[[-13  -4  27 -13   8 -37 -10  68  17  -6 -16  45  -7  29  46   5]
 [ 17  19  21   0  44   6   2   2 -12 -12  30  27   7   2  -5   7]
 [-15 -58  -2  -8  -5  -8 -38   3   3 -11 -16 -14  -1  34 -10 -42]
 [  7 -18 -16  20   8   3  13   0  21 -11  17   3  10   8  -6   0]
 [-21  -5   4 -14   6   0  -2  13  -4  22  22  -5   2  -7 -11  -1]
 [-16 -21 -15   1 -43  -6 -25  -3  29  21 -28 -15  -5 -13   0 -11]
 [-50 -15  -3  22 -20 -12  11 -35 -18 -13 -17 -12 -25 -27 -57 -31]
 [  7  -7 -30  -9  10  37  -1 -42   4  20  31 -19  32 -15 -24  -3]
 [ -3   7  -1  11  -6   3   1   5  -2 -20 -11  16  -5 -13 -12  28]
 [-23   2 -12 -14 -21 -24  27 -12  -7  -6 -29  -4  -2 -15  25  -1]
 [ -6 -15  -9   0 -15   9  10  -5 -32 -17 -20 -33 -10  25 -12  -5]
 [ 12  14  20  26  -8   3  -9  -3 -16  -5  -9 -15 -30   4 -23  -9]
 [ 37  -2  -4  -3   9  -4  -9  -5  10 -28  -5  13  12  -7  31  31]
 [  1  12   9  -4   7   0   2  15  11  29   7   4   3  24  15 -28]
 [ 23  31   2  -2  -5  21 -12 -30 -15  -3 -19   1   1 -13  -3  10]]
Find the entry directly above the smallest entry.
19
Find the 1st entry, reading row by row.
-13
The largest entry in the last row is 31
Find the entry just right of -57.
-31
Find the entry just right of 30.
27
The entry in the top-right corner is 5
The bottom-left entry: 23
Find the entry in the bottom-right corner.
10
Find the entry just left of the largest entry.
-10
Find the entry directly below 16.
-4
Find the largest entry in the last column.
31
The second smallest entry is -57
The entry directly below 28 is -1
Find the smallest entry in the first column.
-50
Find the largest entry in the first row.
68
The entry just left of the smallest entry: -15
Find the second entry on the diagonal from the top-right corner.
-5
Find the third entry on the diagonal from the top-right corner.
34
Find the entry just right of the smallest entry.
-2
Find the smallest entry.
-58
The bottom entry of the column that holds the largest entry is -30
The smallest entry in the first row: -37
Find the 3rd entry, reading row by row.
27
Find the fourth-last entry, reading row by row.
1
Find the fifth-last entry, reading row by row.
1
Find the third-last entry, reading row by row.
-13
The entry directly above 32 -> -25
The entry just right of the largest entry -> 17
The entry just left of -33: -20
Find the entry directly below the largest entry.
2

Read these off the grid that follows.
1) Read off the entry just right of 4514.
2) Read off the 3rd entry in reading order.
3) Read off the third smallest entry.
4) Read off the first entry in reading order.
5) Read off the third largest entry.
6) Read off the entry just left of 3555.
array([[4319, 3143, 4305, 3198, 3551, 4106, 3618, 4183, 4317, 3682, 3837,
        4248],
       [8384, 6514, 7409, 2222, 6139, 4367, 5415, 3150, 9776, 7891, 4023,
        4248],
       [4200, 4335, 4718, 4214, 3946, 4376, 5114, 4985, 4081, 4598, 5632,
        4318],
       [3611, 1908, 4895, 4514, 1056, 5422, 3970, 3824, 2033, 2598, 4436,
        2505],
       [4557, 5431, 5055, 5281, 4376, 4808, 5612, 4171, 4008, 4660, 5405,
        4811],
       [5342, 7819, 5288, 5360, 6591, 5041, 6713, 4812, 6058, 6430, 6053,
        5762],
       [4215, 5424, 4828, 5815, 5416, 5553, 4793, 5153, 4548, 4373, 5062,
        5056],
       [7369, 7715, 8149, 2840, 5890, 3163, 6909, 3555, 8440, 7449, 5825,
        4173],
       [4415, 4571, 5648, 4304, 3744, 4686, 4491, 4839, 4071, 4429, 6174,
        4001],
       [4478, 5479, 4953, 4645, 5254, 4777, 5186, 4313, 4828, 4880, 4389,
        4717],
       [4634, 3063, 4171, 3615, 3632, 3944, 3661, 4681, 4286, 4091, 3962,
        3823]])
1) 1056
2) 4305
3) 2033
4) 4319
5) 8384
6) 6909

Questions about the row below.
1) Give the entry just right of 25.
2) Give the entry just right of -47.
3) Give the entry just right of -10.
[ 51 -32  25  40 -62 -10 -88 -31  62 -24 -57 -47 -30 -70]
1) 40
2) -30
3) -88
